Each row is where one point has got to under a steady rotation. How many ticks took it there?
The counts run from 0 to 152.
.08 .04 .03 .05 -.16 -.03 .04 .09 -.05 .04 -.13 .03 .11 -.18 -.04 -.10 .18 .04 .35 -.15 -.05 -.02 -.11 -.15 .00 -.07 -.08 -.06 -.09 -.01 .00 -.08 -.14 .00 .11 -.01 .00 -.14 .00 -.05 .13 -.16 -.01 .01 -.19 .05 -.13 -.15 .02 .01 -.24 .25 .15 .04 -.04 -.19 .07 .15 .11 .09 -.05 .00 .05 .01 .09 .08 -> 82
.05 .05 -.02 -.07 -.10 .05 -.01 .09 .00 -.03 -.07 .12 .15 -.07 -.12 -.11 .24 .04 .40 -.07 -.03 -.02 -.14 .04 -.06 -.06 .04 -.12 -.06 .12 .03 .02 -.14 -.04 .03 -.06 -.12 -.02 .06 -.07 .12 .00 -.07 .00 -.05 .01 -.10 -.13 .06 -.03 -.20 .21 .18 -.02 -.07 -.29 .04 .09 .14 .12 -.04 .04 .13 -.07 .11 .06 -> 10
.10 -.02 .05 .05 -.11 -.05 .00 .10 -.04 -.01 -.09 .12 .16 -.14 -.08 -.09 .22 .01 .48 -.15 -.03 .01 -.09 -.05 -.02 -.08 .05 -.10 -.04 .05 .02 .01 -.04 -.06 .09 .04 -.05 -.12 -.09 -.08 .15 -.03 -.08 -.04 -.07 .03 -.13 -.11 -.05 -.02 -.22 .30 .14 .06 -.03 -.22 .09 .17 .09 .08 -.07 -.01 .11 -.05 .08 .07 -> 81
-.07 -.01 .00 .01 -.01 .02 .09 .21 -.19 -.10 -.10 .03 .13 -.10 -.09 -.14 .11 -.06 .35 -.11 -.02 -.15 -.08 -.03 -.08 -.24 .01 -.19 -.16 .20 -.03 .01 .00 .00 .05 -.03 -.06 .08 .05 -.02 .03 -.02 -.12 -.09 -.02 -.07 -.06 -.08 .10 .04 -.11 .19 .12 .04 -.08 -.22 .03 -.01 .01 .19 -.16 -.01 .07 -.13 .01 .08 -> 47
-.01 -.09 .00 -.03 -.12 -.08 .08 .22 -.05 .02 -.28 -.01 .08 -.13 -.19 .01 .14 -.01 .25 -.15 -.03 -.18 -.06 -.01 -.12 -.13 -.09 -.19 -.12 .20 -.13 .07 -.15 -.05 .07 -.05 -.01 .02 .02 .00 .05 -.10 -.02 -.14 -.17 .03 -.07 -.06 -.03 .04 -.29 .09 .15 .07 .04 -.20 -.03 .15 .00 .04 -.21 -.06 .17 -.03 .12 .08 -> 145
-.05 -.10 .10 .02 -.16 .07 .09 .13 -.15 -.06 -.11 -.05 .00 -.16 -.01 -.19 .23 -.03 .26 -.14 -.07 -.10 -.10 -.06 -.01 -.20 -.11 -.17 -.12 .01 -.04 .06 .04 -.08 .04 -.04 .08 .00 .03 .05 .06 -.10 -.14 -.01 .01 .15 -.10 -.19 .10 .08 -.12 .16 -.01 .07 -.10 -.30 .03 .11 -.04 .05 -.11 -.03 .04 -.14 -.03 .07 -> 62
.09 -.03 -.01 .00 -.23 .00 .04 .03 .04 .03 -.12 .02 .11 -.10 -.15 -.07 .27 .08 .29 -.16 -.04 -.17 -.16 .01 .01 -.04 -.12 -.26 -.09 .07 -.11 .03 -.10 -.08 .00 -.04 -.01 -.14 .06 -.01 .00 -.14 -.12 -.02 -.18 .20 -.12 -.18 -.01 .07 -.23 .15 .04 .05 .01 -.23 .09 .16 .01 .09 .01 .01 -.01 .06 .10 .08 -> 105
.05 .05 .03 .04 -.15 .08 .08 .10 -.08 -.15 -.06 .12 .17 -.13 -.05 -.13 .21 .04 .41 -.03 .00 -.06 -.21 -.01 -.02 -.14 .02 -.17 -.08 .12 -.03 .00 -.02 -.01 .00 .03 -.05 -.03 .06 .02 .06 -.15 -.15 .10 .02 .01 -.09 -.19 .07 .09 -.10 .15 .07 .02 -.08 -.25 .15 .11 .04 .18 .05 .09 -.01 -.08 .02 .02 -> 87
-.03 .01 -.05 .07 -.06 .12 .07 .18 -.01 -.03 -.20 -.08 .00 -.13 -.06 -.16 .14 .05 .24 -.21 .00 -.13 -.09 -.03 -.12 -.21 -.05 -.17 -.06 .12 -.15 .05 -.01 .02 .05 -.08 -.03 .02 .01 .02 .07 -.12 -.08 .02 -.04 .05 -.06 -.09 .10 .01 -.22 .18 .07 .16 -.11 -.21 .03 .07 -.01 .05 -.14 -.06 .10 -.15 .05 .10 -> 101
-.12 .00 -.06 .03 -.07 .15 .16 .10 -.07 -.06 -.13 -.11 .03 -.11 .06 -.27 .12 .00 .25 -.18 -.03 -.19 -.11 -.06 -.11 -.22 -.10 -.26 -.16 .10 -.10 -.01 -.12 .00 .06 -.05 -.01 -.07 .15 .04 -.06 -.07 -.05 .05 -.04 .12 -.06 -.22 .18 .10 -.13 .09 .08 .06 -.04 -.31 -.05 .06 .03 .03 -.07 .08 -.04 -.09 .04 .08 -> 23
-.05 .02 -.08 .08 -.07 .05 .10 .07 -.05 -.01 -.10 .11 .19 -.16 -.04 -.13 .13 .06 .38 .02 .03 -.07 -.13 -.01 -.11 -.16 .01 -.14 -.08 .17 -.04 -.01 -.15 -.09 .11 -.16 -.07 -.01 .08 -.02 .07 -.06 -.12 .02 -.06 -.04 -.04 -.17 .12 .08 -.15 .05 .20 .07 -.01 -.26 .03 .16 .02 .15 -.04 .14 .10 -.09 .06 .07 -> 32
-.12 .07 -.06 .02 -.14 -.08 .16 .01 .02 -.05 -.15 .05 .11 -.18 -.10 -.12 .24 .17 .20 .03 -.05 -.10 -.13 -.10 .05 -.16 -.09 -.28 -.07 .16 -.10 .02 -.13 -.02 .09 -.04 .02 -.10 -.02 .08 .10 -.13 -.14 .05 -.04 .02 -.07 -.08 .00 .06 -.10 .07 .10 -.10 -.03 -.24 .06 .19 .08 .08 -.04 .06 .04 -.07 .08 .01 -> 131
.03 .00 -.03 -.04 -.07 .00 .13 .13 .05 -.08 -.17 .10 .08 -.19 -.07 -.03 .13 .07 .28 -.13 -.11 -.19 -.07 .00 -.06 -.08 .05 -.30 -.02 .25 -.06 .11 .00 .01 -.03 .14 -.05 -.09 .04 .04 .06 -.12 -.07 .04 -.05 .04 -.15 -.10 -.06 .11 -.10 .17 .05 .01 .09 -.31 .14 .08 .09 .08 -.13 .04 .11 -.01 .15 .10 -> 113
-.01 -.02 -.06 -.08 -.02 -.05 .05 .03 -.03 -.05 -.09 .18 .17 -.11 -.12 -.10 .18 .05 .40 -.06 -.07 -.11 -.04 .00 .03 -.12 .00 -.27 -.03 .19 -.03 .10 -.12 -.09 .06 .01 -.05 -.04 .09 -.11 -.04 -.06 -.08 .00 -.06 .07 -.12 -.15 .03 .06 -.14 .19 .16 -.08 .03 -.34 .03 .13 .13 .12 -.09 .03 .14 .01 .06 .06 -> 26
.04 .02 .00 .05 -.13 -.04 .14 .11 -.07 -.03 -.10 .04 .19 -.10 -.04 -.04 .14 .05 .37 -.15 .00 -.14 -.08 -.18 -.03 -.05 -.10 -.13 -.19 .03 -.03 -.06 -.14 .00 .10 -.02 -.08 -.09 .05 -.03 -.04 -.12 -.04 -.03 -.26 -.02 -.05 -.16 .02 .10 -.21 .13 .04 .02 .00 -.22 .00 .09 .03 .06 -.01 .07 -.03 .06 .05 .07 -> 66
.04 .01 .00 -.03 -.08 -.01 .16 .15 -.15 -.05 -.18 .10 .16 -.23 -.09 -.11 .17 .00 .35 -.06 .00 -.07 -.07 -.09 .02 -.23 .04 -.15 -.04 .21 -.09 -.04 -.01 .03 .10 -.02 .04 .05 .05 -.06 .05 -.14 -.12 .04 .04 -.02 -.05 -.19 .14 .13 -.01 .19 .14 -.05 -.12 -.27 .07 .19 .01 .22 -.01 .09 .08 -.05 -.08 .04 -> 70
.02 .04 -.04 .03 .02 .03 .06 .05 .03 .02 -.11 .13 .20 -.16 -.04 -.11 .12 .02 .36 -.14 .01 -.09 -.13 .00 -.11 -.06 .02 -.23 -.05 .14 -.03 .01 -.18 -.05 .11 .00 -.11 -.11 .13 -.10 -.01 -.07 -.01 .09 -.10 .00 -.10 -.15 .05 .02 -.24 .17 .16 .03 .05 -.28 .03 .18 .12 .06 -.03 .10 .08 -.02 .16 .12 -> 120
-.20 .13 -.04 .05 -.06 .09 .22 .14 -.10 -.06 -.14 -.04 .05 -.20 -.02 -.21 .19 .10 .19 -.10 -.03 -.07 -.16 -.17 -.03 -.19 -.05 -.24 -.15 .14 -.04 -.04 -.16 .01 .13 -.04 .00 -.09 .11 .05 .03 -.10 -.06 .03 -.09 .02 -.09 -.16 .11 .07 -.11 .10 .11 -.05 -.02 -.26 -.05 .05 .14 .04 -.05 .10 .00 -.09 .12 .03 -> 22
-.14 -.12 -.02 -.03 -.02 .05 .10 .15 -.03 -.05 -.07 -.01 .11 -.10 -.01 -.21 .12 -.04 .32 -.17 -.04 -.20 -.05 .00 -.11 -.19 -.05 -.26 -.11 .16 -.11 .09 -.06 -.12 .01 -.02 -.05 -.01 .14 .05 -.06 -.05 -.06 .05 .00 .12 -.05 -.20 .18 .10 -.09 .06 .06 .08 -.03 -.34 -.03 .05 .02 .09 -.11 .03 .07 -.11 .00 .16 -> 24
-.11 .02 -.04 .00 -.15 .15 .11 .05 .01 .02 -.17 -.05 .00 -.15 -.10 -.25 .14 .01 .18 -.15 -.03 -.14 -.13 .02 -.07 -.22 -.13 -.24 -.08 .19 -.11 .01 -.08 -.03 .09 -.05 -.01 .04 .11 .05 -.08 -.10 -.17 -.03 -.02 .16 -.05 -.17 .12 .08 -.12 .07 .13 .09 -.03 -.18 .04 .13 -.01 .09 -.05 .00 .08 -.10 .09 .15 -> 7
-.08 .00 -.07 -.03 -.11 .03 .07 .18 -.03 .01 -.14 -.11 .03 -.10 -.09 -.19 .08 .08 .24 -.19 -.12 -.16 -.05 -.02 -.03 -.27 -.08 -.16 -.14 .15 -.15 .06 .03 -.07 .06 -.09 -.03 -.06 .06 -.04 -.02 -.02 -.15 -.01 -.08 .09 -.12 -.17 .22 .01 -.10 .16 .11 .08 -.11 -.24 -.09 .11 .06 .09 -.15 -.03 .07 -.13 .04 .14 -> 117
.05 -.11 -.04 .00 -.08 .00 .13 .18 .07 -.06 -.19 -.01 .11 -.06 -.08 -.02 .14 .07 .34 -.15 -.07 -.18 -.07 .09 -.13 -.09 -.06 -.16 -.14 .07 -.08 .11 -.15 -.06 -.04 -.03 -.03 -.11 .05 .12 .02 -.05 .00 -.05 -.18 .13 -.06 -.11 .05 .08 -.20 .07 .05 .14 .04 -.25 -.01 .04 .01 .03 -.14 -.01 .04 -.02 .10 .10 -> 128
.02 -.01 .00 .02 -.06 .03 .10 .15 -.10 -.07 -.08 .11 .23 -.06 .00 -.13 .13 .01 .41 -.10 .06 -.08 -.10 -.05 -.10 -.10 .02 -.12 -.14 .10 .04 -.02 -.12 .00 .05 .00 -.10 -.07 .13 -.11 -.03 -.09 -.01 .04 -.10 -.04 -.02 -.20 .06 .09 -.17 .11 .11 .00 .02 -.36 .02 .12 .05 .12 .03 .16 .03 -.02 .03 .09 -> 49
-.04 -.01 .10 -.14 -.19 .04 .11 .04 -.07 .08 -.18 .01 .09 -.13 -.16 -.09 .25 -.01 .17 -.17 -.06 -.10 -.03 -.09 .03 -.06 -.13 -.21 -.14 .10 -.05 -.10 -.17 -.01 .13 -.02 -.02 -.11 .10 -.08 -.04 -.06 -.02 -.07 -.16 .06 -.09 -.13 .03 .00 -.25 .17 .14 -.11 .01 -.20 -.10 .19 .08 .09 -.11 .03 .07 -.01 .15 .10 -> 28
-.01 -.01 -.07 -.08 -.08 .07 .01 .07 -.05 -.08 -.03 .11 .18 -.04 -.10 -.16 .21 .05 .39 -.03 -.03 -.02 -.08 .04 .02 -.14 .02 -.13 -.04 .08 .00 -.02 -.12 -.09 .10 -.14 -.10 -.05 .05 -.12 .00 .03 -.07 .05 -.06 .02 -.05 -.22 .12 .02 -.15 .19 .22 -.05 -.06 -.30 -.04 .14 .12 .13 -.03 .10 .13 -.08 .08 .04 -> 142
.05 -.08 .04 -.04 -.05 -.04 .19 .14 -.11 -.02 -.23 -.02 .04 -.24 -.11 -.11 .13 -.03 .19 -.17 .00 -.19 -.05 -.17 -.09 -.16 -.10 -.26 -.11 .15 -.10 .02 -.05 .04 .03 .10 .07 .04 .03 .05 .01 -.26 -.07 -.02 -.05 .05 -.09 -.12 .01 .14 -.14 .09 .03 .06 -.02 -.24 .06 .18 -.06 .07 -.12 -.02 -.01 .01 -.01 .11 -> 68
.06 -.01 .01 -.02 -.09 -.04 .11 .30 -.05 -.05 -.22 .04 .06 -.07 -.06 -.03 .09 .05 .27 -.27 -.09 -.14 -.03 -.01 -.12 -.18 -.02 -.09 -.09 .17 -.02 .06 -.06 .02 .03 .07 -.09 -.05 .00 -.02 .09 -.08 -.04 -.09 -.12 -.03 -.08 -.06 -.05 .10 -.16 .19 .11 .10 .05 -.25 .04 .09 -.03 .09 -.11 .06 .15 -.08 .12 .13 -> 74
.06 .11 -.02 -.06 -.17 .01 .10 .09 .00 .01 -.13 .09 .10 -.16 -.10 -.13 .18 .12 .30 -.23 -.14 .01 -.09 -.12 .02 -.09 -.01 -.11 -.04 .16 -.01 -.04 -.05 -.04 .14 .02 -.04 -.07 .05 -.10 .06 -.05 -.13 -.03 -.16 .01 -.16 -.13 -.04 .08 -.15 .26 .18 .00 .05 -.19 .12 .17 .15 .11 .00 .02 .15 -.02 .15 .09 -> 98
-.02 -.04 .01 -.05 -.16 -.11 .09 .18 -.05 -.01 -.13 .07 .09 -.17 -.10 -.08 .15 .05 .32 -.14 -.17 -.15 .03 .00 -.04 -.11 -.01 -.22 -.11 .10 -.08 .07 -.04 -.08 .01 .01 .03 -.12 .00 .10 .07 .02 -.07 -.15 -.14 .10 -.24 -.11 .03 .12 -.11 .17 .10 .03 .05 -.25 .03 .05 .06 .19 -.20 -.05 .13 .00 .15 .11 -> 19
.03 .04 -.04 .04 -.06 -.03 .11 .17 -.07 -.09 -.15 .08 .08 -.22 -.19 -.15 .17 .10 .28 -.04 -.02 -.05 -.16 -.10 -.03 -.19 .09 -.13 -.04 .18 -.14 -.04 -.01 .06 .03 -.02 .08 -.04 -.03 .07 .15 -.15 -.10 .01 -.04 .01 -.14 -.08 .08 -.02 -.12 .25 .15 -.01 -.12 -.19 .05 .18 .13 .16 -.16 -.05 .04 -.08 .09 .11 -> 108
-.04 .03 .01 .13 -.06 -.07 .10 .07 -.09 -.02 -.16 .14 .13 -.28 -.04 -.05 .21 .11 .31 -.13 -.02 -.08 -.11 -.14 .00 -.11 -.02 -.22 -.04 .14 .02 -.02 -.14 -.06 .12 .01 .02 -.04 .00 .04 .12 -.18 -.10 -.03 -.14 -.09 -.14 -.10 -.12 .16 -.21 .12 .10 .09 .06 -.20 .14 .15 .03 .09 -.04 .03 .18 -.03 .07 .01 -> 59
-.03 -.08 .05 -.11 -.13 -.06 .15 .13 -.06 .00 -.28 .06 .04 -.17 -.18 -.06 .17 .07 .20 -.15 -.04 -.10 .00 -.06 .01 -.19 -.13 -.27 -.08 .19 -.08 .09 -.10 -.07 .07 -.01 .01 .03 -.01 -.01 .02 -.16 -.13 -.08 -.05 .00 -.05 -.11 -.01 .14 -.13 .12 .08 .00 .02 -.28 .04 .21 -.05 .06 -.11 -.01 .18 -.03 -.01 .05 -> 52
.00 .10 .00 -.02 -.20 .08 .07 .11 -.04 .04 -.16 -.05 .00 -.14 -.09 -.13 .23 .12 .20 -.26 -.09 -.06 -.14 -.14 .04 -.17 -.09 -.10 -.09 .13 -.06 -.08 -.08 .01 .16 -.04 -.01 -.08 .08 -.05 .07 -.11 -.14 -.02 -.14 .10 -.14 -.13 -.02 .04 -.18 .22 .11 .02 .00 -.13 .04 .17 .11 .04 -.02 .00 .08 -.07 .13 .10 -> 99
.04 -.05 -.02 -.01 -.06 -.04 .11 .19 .01 -.07 -.11 .04 .05 -.12 -.06 -.07 .09 .05 .28 -.19 -.10 -.25 -.05 .07 -.12 -.08 -.04 -.26 -.12 .16 -.09 .12 -.01 -.01 -.07 .08 -.08 -.08 .09 .09 -.04 -.08 -.13 -.03 -.11 .10 -.12 -.14 .03 .14 -.09 .10 .02 .12 .08 -.25 .10 .05 .01 .08 -.08 .05 .02 -.03 .14 .10 -> 112
.00 .01 .03 .04 -.20 .04 .03 .14 -.12 .01 -.08 .02 .08 -.06 -.01 -.13 .24 -.03 .36 -.10 .00 -.01 -.10 -.07 -.08 -.21 -.08 -.05 -.12 .02 -.04 -.04 -.16 .05 .18 -.15 -.08 -.10 .02 -.04 .14 -.02 -.12 .04 -.02 .04 -.03 -.19 .11 -.02 -.15 .13 .14 .03 -.13 -.21 -.02 .24 .10 .10 -.05 .13 .05 -.14 .01 .10 -> 55
.06 -.03 -.02 -.06 -.12 -.06 .05 .20 -.01 .03 -.08 .04 .00 -.01 -.06 -.12 .11 -.03 .34 -.20 -.09 -.21 -.02 .06 -.09 -.10 -.05 -.17 -.14 .12 -.11 .13 .00 -.03 -.02 .02 -.08 -.15 .07 -.03 -.03 -.06 -.10 .00 -.12 .13 -.11 -.12 .08 .01 -.14 .19 .07 .04 .00 -.25 -.03 .08 .14 .10 -.16 .01 .01 -.09 .16 .17 -> 2
-.04 -.01 -.06 .04 -.17 .05 .05 .05 -.02 .02 -.07 .11 .19 -.07 -.03 -.08 .21 .03 .40 -.07 -.01 -.12 -.13 .06 -.04 -.09 -.12 -.16 -.14 .07 -.05 -.03 -.23 -.05 .12 -.15 -.11 -.06 .08 -.01 .04 -.04 -.17 .01 -.11 .02 -.05 -.19 .09 .12 -.17 .05 .11 .07 .05 -.26 .07 .17 .00 .13 .02 .18 .07 -.07 .11 .14 -> 33
